In the rows, 128 means zero.
Named turns come first, each shown by rows before and after it. Which turns, in which order, take the first row of each pair that follows to the second? Write the first one first, as in the answered first pair.
Samik:
[ 89 116 135 129 117 140 121 112 124 133 136 154 155 139 137 116 129 163
 150 106 117 158 126 113 149 154 111 145 151 136 137 121 127 126 123 126
 133  96 128 117 120 129 121 169 132 113 114 122] |-> [117 114 106 119 150 118 133 125 116 161 139 158 178 128 123 116 100 118
 131 126 138 138 105 123 133 136 123 119 133 134 179 129 113 122 125 144
 126 109 110 116 127 124 122 117 118 119 127 109]
[135 134 127 110 115 110 145 150 138 119 100 135 165 117 124 149 136 124
 115 132 144 108 126 125 126 140 116 132 146 125 143 135 140 109 123 132
 108 136 111 143 138 130 126 112  95 131 131 113] |-> [115 137 135 118 100 111 148 149 156 108  98 138 152 122 133 133 147 145
 121 130 135 118 133 122 147 147 110 148 157 131 130 137 151 110 122 126
 112 119 116 143 135 133 125 132  95 131 128 121]
[120 136 134 138 126 131 128 132 119 132 127 111 109 147 140 111 127 138
 108 144 142 125 137 128 120 121 130 131 123 122 128 131 133 136 136 145
 135 123 119 121 107 116 136 126 116 115 130 140] |-> [137 129 142 127 136 132 119 137 114 128 126 112 116 137 139 135 132 136
 117 140 145 127 135 135 103 113 129 130 123 118 133 132 125 134 136 133
 124 133 115 124 112 119 125 117 113 118 134 129]
[143 118 128 131 143 143 103 124 109 129 144 125 111 117 126 117 126 124
 145 124 145 105 122 137 125  95 150 133 103 127 138 122 102 129 146 143
 105 127 106 130 125 105 140 130 122 124 128 136] |-> [129 117 144 136 133 147 100 120 118 113 137 125  99 123 135 118 140 146
 155 118 134 111 128 130 135 106 149 143 112 129 120 117 108 130 146 135
 113 116 119 134 127 103 144 151 123 123 122 140]
gub:
[162 107 144 164 142 125 102 141 121 140 141  95 121 139 102 168 112 116
 105 165 134 146 130 133 132 150 145  89 143 102 113 123 118 151 116 132
 139 116 133 127 129 127 136  96 136 148  85 143] |-> [167 105 145 146 143 128  95 142 128 137 122 103 148 126  98 183 117 104
 102 157 132 140 126 138 128 148 140  90 138 101 125 124 109 149 111 116
 137 116 132 140 137 138 136  83 131 151  87 133]
[152 131 122 106 155 144 123 138 145 124 102 141 189 100 105 171 117  96
 125 134 129 111 110 140  92 124 106 110 110 121 137 124 108 131 127 113
 132 124 113 157 138 126 127  81 119 131 158  97] |-> [158 146  99 148 131 148 149 123 159 124 132 163 148 117 102 136 125 112
 160 114  64 115 133 119 164 144 108 127  92 125 124 109  81 112 121 122
 158 120 127 141 149 128 116 119 165 129 130 115]
[137 127 111 135 101 136 137 123 128 128 141 127 120 147 144 111 134 146
 128 120 116 135 129 108 146 136 138 118 130 136 130 135 120 125 106 127
 138 131 122 131 136 122 121 147 122 119 130 127] |-> [129 121 116 126 102 134 129 125 116 127 141 121 126 149 149 116 128 147
 111 133 141 130 123 112 115 126 147 108 139 138 136 140 131 134 104 127
 132 126 113 137 129 119 127 138 103 118 144 127]
fira:
[ 82 121 128 159 105 163 115 100 143 149 139 125 127  78 134 128 133  95
 139 104 105 141 142 103 161 142 122 126 141 122 152 122 123 125  86 124
 115  77 160 163 127 167 166 154 104 160 109  91] |-> [ 65 120 139 166 106 159 112 104 132 149 141 104 111  97 147 120 129 106
 120 122 125 142 139 101 146 132 134 124 151 116 146 127 145 133  90 129
 111  65 159 164 113 150 167 160  93 154 102 100]
[134  80 151 120 108 109 108 130 133 112 116 100  95 135 150 131 111 116
 113 178 178 124 141 122 100 110 137 136 125 109 143 129 163 141 115 128
 127 128 116 174 105 120 139 164  78 148 120 109] |-> [170  96 104 142 109 110 144 114 139 140 140 145  93 126 124 113 102  82
 136 162 114 119 146 111 165 119 137 142  85 109 149 117 117 109 107 147
 157 147 126 147 137 127 114 165 126 145 101 119]
[121 129 117 116 140 127 127 149 116 107 109 132 113 130 121 124 105 130
 128 136 147 139 122 139 108 128 137 126 128 130 130 109 113 131 136 140
 117 136 141 122 117 141 128 118 139 120 129 129] |-> [122 134 115 116 143 126 128 144 115 107 106 137 110 130 119 121 103 128
 134 126 139 138 125 136 123 132 135 128 116 125 131 106 112 120 135 136
 124 140 138 123 125 135 128 107 146 121 126 130]

(2 to 3 turns a pair)
[ 94 132 148  64 145 126  90 171 104 127 102 118 156 118 127 164 123 196
  90 132 184 143 136 113  78 141 154 113 119 128 143 123 178 158 132 127
 146 133  91 134 101 119 145  94  94 172 132 129] |-> [ 86 140 126  89 145 114 108 166 114 157 114 128 160 132 131 128 102 172
  74 147 189 132 127 100  99 146 159 104 108 125 164 125 188 158 128 154
 158 112  97 137 104 112 148  84  97 170 131 143] | Samik Samik
[129  95 153 121 150  95 127 156 109 181 160 109 131 138 136 112  79 114
 120 157 175 119  93 122  77  80 154  82 105 103 130 130 147 135 141 158
 117 130 126 134  91  95 127  96 107 141 170 141] |-> [102 103 151 156 101  92 138 142 119 173 162 111  99 170 157  66  88 151
 128 157 156 133 107 106 126  94 144 102 120 105 113 119 164 126 131 160
 139 102 142 141  84 101 139 141 120 134 152 165] | Samik Samik
[127 164  87 125 106 131 137 128 178 176 137 184 147 104 134 155 127 151
 184 116  84 157 138  87 194 151 105 121  91 126 168  95 124 117 135 111
 158 131 142 141 163 116 156 157 143  99  89 150] |-> [126 155 112  76 132 135 108 145 174 169 103 178 199  65 136 191 127 133
 156 121 131 136 118 109 129 129 104  99 106 124 193 110 148 138 136  86
 133 147 123 162 148 120 162 121 108 105 114 121] | gub gub gub
[122 130 157 100 116 119 116 114 168 172 158 139  81 175 112  86 127 136
 158 148 159 112 127 102 106 120 145 155 154 135  93  95 143  89 179 180
 154 127 112 100 139 115 164 162 131 101 156 135] |-> [135 119 182  62 128 132  92 127 171 147 136 135 105 142 104 139 149 141
 168 136 171 105 133 122  67 112 140 157 161 134  92  94 134  93 180 149
 135 144 108 108 140 120 154 148 125 100 169 107] | Samik Samik gub
[135 132 130 135 152 124 148 135  88 153 152 104  84 147 100 150 127 116
 130 144 101 139 113 128 136 103 148 125 108 116 116 111 107 124 150 160
 129 131 125  96 136 114 128 130 126 128 133 129] |-> [136 122 157 106 149 135 131 142  85 143 139  95  92 135 108 171 139 120
 125 142 121 137 112 141 108  99 145 121 125 120 108 120 110 135 154 139
 107 136 118 108 137 117 126 125 114 127 142 115] | Samik gub
[148 123  95 159 153 131 139 123  99 161 170 126  90 147  99 128 124 107
 154 129  96 125 127 122 159 115 158 132 106 112 122 126  83 106 132 170
 131 144 130  93 153 118 113 121 146 138 114 152] |-> [104 116 167 133 101 142 107 129 129 101 129 104  91 144 134 142 171 169
 166 109  99 149 148 118 145 148 136 161 153 123  76 117 120 126 134 107
 124 121 136 126 133 132 121 169 136 129 114 135] | gub gub Samik
[ 89 116 135 146  95 124 120 111 144 134 137 113 109 164 151  87 123 142
  90 158 141 132 132 130 124 132 137 131 157 128 128 112 158 155 135 149
 143  97 136 137  96 126 155 140 121 107 133 163] |-> [112 108 168  95 103 147  91 124 153  94 113 117 135 104 142 158 165 149
 119 113 123 130 147 145 101 140 126 150 154 129 110 107 129 161 136  89
 130 129 129 153 114 142 132 131 132 111 140 125] | Samik Samik gub
[124 118 200 141 100 169 123 134  97  99 167  81  89 173 135 179 182 172
 129 130 143 147 126 103 127 129 152 153 139 112  84 115 132 116 153 130
 112 127 112 141 145 131 134 155 118 131 106 183] |-> [188 124 150 107 145 168 136 143 112 124 167 128 143 117  98 204 171 109
 148 110 104 124 109 118 146 128 151 143  95 101 122 115  73  87 144 133
 122 183 102 132 186 139 107 116 144 139 111 153] | fira Samik Samik
[134 108 120 114 183 106 125 103  61 157 117 122 127 162 110 164 147 135
 153 114 147 137 130 129 144  89 147 124 110 161 109 139  99 102 154 170
  95 150 103  92 123 110 131 123 121 115 128 128] |-> [102 108 153 114 143 113 107 103  68 125 105 113 120 174 132 156 166 179
 158 108 157 152 140 124 145 113 139 143 130 171  83 133 123 106 150 143
  95 130 112 108 112 116 139 153 114 111 126 134] | Samik fira fira
[132 105 141 136  57 102 167 122 134 112 120 111 119 150 124 104 131 196
 152 116 119 132 119 111 149 140 108 159 134 127 124  70 139  98 134  85
 113 120 124 135 107  77 145 179 126 129 119 122] |-> [138 108 117 151  90  86 175 125 100 145 138  96 102 170 115  91  96 169
 123 147 152 131  95 115 126 108 119 128 127 122 141  84 146 105 145 124
 103 119 108 110  97  59 145 155 105 135 131 136] | gub fira gub
[150 132 113 103 151 153 113 125 112 136 121 117 169  99 124 120 101 105
 109 148 178 138  99 141  98 123 151 115 121 101 160 146 112 150 141 113
 113 136 112 132 135 120 117  86 114 123 148 133] |-> [140 145 116 118 107 166 118 110 142 112 126 137 150  86 127 112 135 136
 157 105 107 155 133 120 162 162 134 158 115 101 121 115  84 126 130  79
 140 133 141 126 160 131 109 131 154 115 118 134] | gub Samik
[130 180  86 170 110  89 178 134 113 167 133 122 137 178 123  61 118 126
 117 162 122 107 114  89 159 118 104 120  88 105 159 114 124 132 127 175
 157  95 119 129 127 132 128 105 155 133 124 154] |-> [129 158 155 103 144 110 115 165  83 120  99  73 146 136 132 158 155 139
 112 151 177 108 112 123  49  92 113 114 118  94 136 134 132 169 144 116
 103 111  87 152 115 136 127  76 110 131 150 109] | fira fira Samik
[128  93 126 132 116 150 113 118 186 126  78 148 170 104 112  78  90 139
 133 107 131 104 131 123 175 186 101 120 138 151 212 135 113 109 118 146
 159 128 158 169 142 130 145 186 134  93 105  90] |-> [138  93 116 129 128 150 108 127 179 134  80 148 177  99 106  87  82 120
 132 112 142 108 127 130 167 178 103 113 126 150 225 144 115 112 118 148
 156 140 145 170 145 126 143 175 126  91 113  79] | Samik Samik Samik
[102 123 146 147 118 122 125 130 128 130 104 103 128 138 150 124 117 154
  82 157 164 135 128 127  97 130 123 115 156 139 138 135 184 152 134 126
 116  93 111 146  99 123 157 125  95 127 159 136] |-> [109 129 127 183  97 127 139 114 135 135 132 114  96 167 145  90 118 168
 107 148 117 148 150 107 153 143 118 134 135 134 112 121 162 128 130 140
 140  85 131 124 108 124 150 159 135 126 138 157] | gub gub gub
[ 93 140 124 123  93 128 108 122 175 119 142 142 196 115 141 138 100 111
  92 166 153 132 113 135 101 127 130 112 149 150 182 125 180 154 115 123
 142 109 137 148 113 149 160 116  89 121 143  88] |-> [ 81 149 133 132  79 124 100 124 185 110 139 138 181 119 150 128 105 127
 105 159 148 144 127 127 116 139 130 127 157 156 170 124 191 153 110 119
 145  99 148 150 108 153 169 129  94 118 140  98] | Samik Samik
[117 118 142 108 118 132 115 133 135 131 109 128 139 132 132 141 134 136
 114 130 152 132 125 140  96 124 128 126 144 134 123 130 144 137 131 117
 124 129 118 143 119 129 136 114 111 130 136 126] |-> [122 120 128 114 120 123 126 129 134 142 108 135 146 135 125 125 122 130
 104 136 153 122 118 140 106 118 129 119 137 130 141 130 149 144 128 127
 133 129 121 138 121 128 133 110 114 122 137 126] | Samik Samik
[104 125 186 140 131 117 113 119  98  94 147  92 124 149 129 130 136 159
 134 136 143 145 138 113 111 124 141 133 156 137  84 135 148 113  91 130
  97 119 119 120 107  57 152 157  92 132 156 146] |-> [123 124 177 126 161 111 110 125  96  96 145  99 144 126 125 152 129 134
 124 141 153 132 124 118  90 106 144 118 149 139  98 142 136 117  94 130
  87 135 106 120 114  57 148 129  81 135 168 133] | Samik Samik
[115 123 160 167 102  96 126 151 104 113 139  96 112 151 148  78 121 154
 101 101 188 129 129 108  93  88 134 136 148 121 102 115 182 118 116 150
 118 109 102 152 118  92 145 152 126 141 128 102] |-> [123 134 142 185  82 108 140 133 119 114 159 120 101 142 141  67 130 153
 134  87 140 131 144  95 154 107 120 161 128 118  89 105 153  97 108 148
 139 121 115 134 132 103 129 177 161 141 105 112] | gub gub gub
[110 143 119 137  76 146 136 104 141 117 142 117 105 141 142  95 156 139
 154 114  59 150 142  96 184 154 123 143 105 145 101  98 110 106 136 128
 156 134 151 105 138 156 136 175 162 118 115 135] |-> [108 115 153  73 122 143 102 138 122 110  93  82 171 105 152 147 139 121
  95 140 159 135 114 134  57 115 132 108 141 148 136 131 166 146 144 109
 104 144 113 135 102 151 158 114  86 121 163  96] | gub gub
[117 157 132 152  81 119 162 140 147  92 117 143 107 151 138 110 164 156
 119 138 128 133 104  96 107 136 126 142 131 121 137 106 145 120 137 120
 126 101 160 137 123 127 131 155  87 129 129 116] |-> [136 163 107 164  95 116 179 134 141 106 133 158 104 149 125  93 150 134
 123 144 103 124  96  92 130 131 129 139 115 118 148 107 125 103 141 143
 138 110 159 123 135 128 120 144 100 131 128 122] | gub fira
[159  99 135 139 186 120  64 153 134 155 125 116 134 103 120 130 110 104
 102 145 195 131 132 131 129 151 208  75 150 120 165 173 146 135 117 134
 132 131 149  74 129 140 114 114 107 135 139 157] |-> [160 112 133 167 151 134  67 139 140 137 148 123  90 131 120 123 138 136
 152 120 132 150 161 122 195 176 191 109 140 123 129 152 112 116 118 126
 153 126 167  65 144 146  97 157 142 130 112 173] | Samik fira
[131 114 101 145 188 123 135 140  87 155 136 109 111 154 128 111  84  97
 109 152 181 115 114 142  74  89 142  98 126 114 149 147 136 136 149 181
 107 135 103 121 105 113 128  88 109 147 152 138] |-> [ 95 126 111 187 141 124 144 126 111 146 144 114  80 201 151  59  98 139
 116 155 155 139 131 115 126 122 133 116 145 124 122 139 154 131 143 186
 135 100 123 115 106 122 143 145 131 138 133 168] | Samik Samik
[155 153 118 177 144 115 129 113 108 174 194 110 111 139 111 115 107 108
 145 170 178 134 129 122 113 137 154  87 101 140 133 150 138 130 150 188
 129 122 120  94 130 121 132  89 113 121 142 126] |-> [138 146 144 151 141 120 113 124 105 148 166  93 127 128 124 137 112 128
 132 166 212 139 130 130  73 137 150  88 123 145 132 156 161 150 163 165
 118 120 111 115 117 127 142  83 100 114 148 110] | fira fira
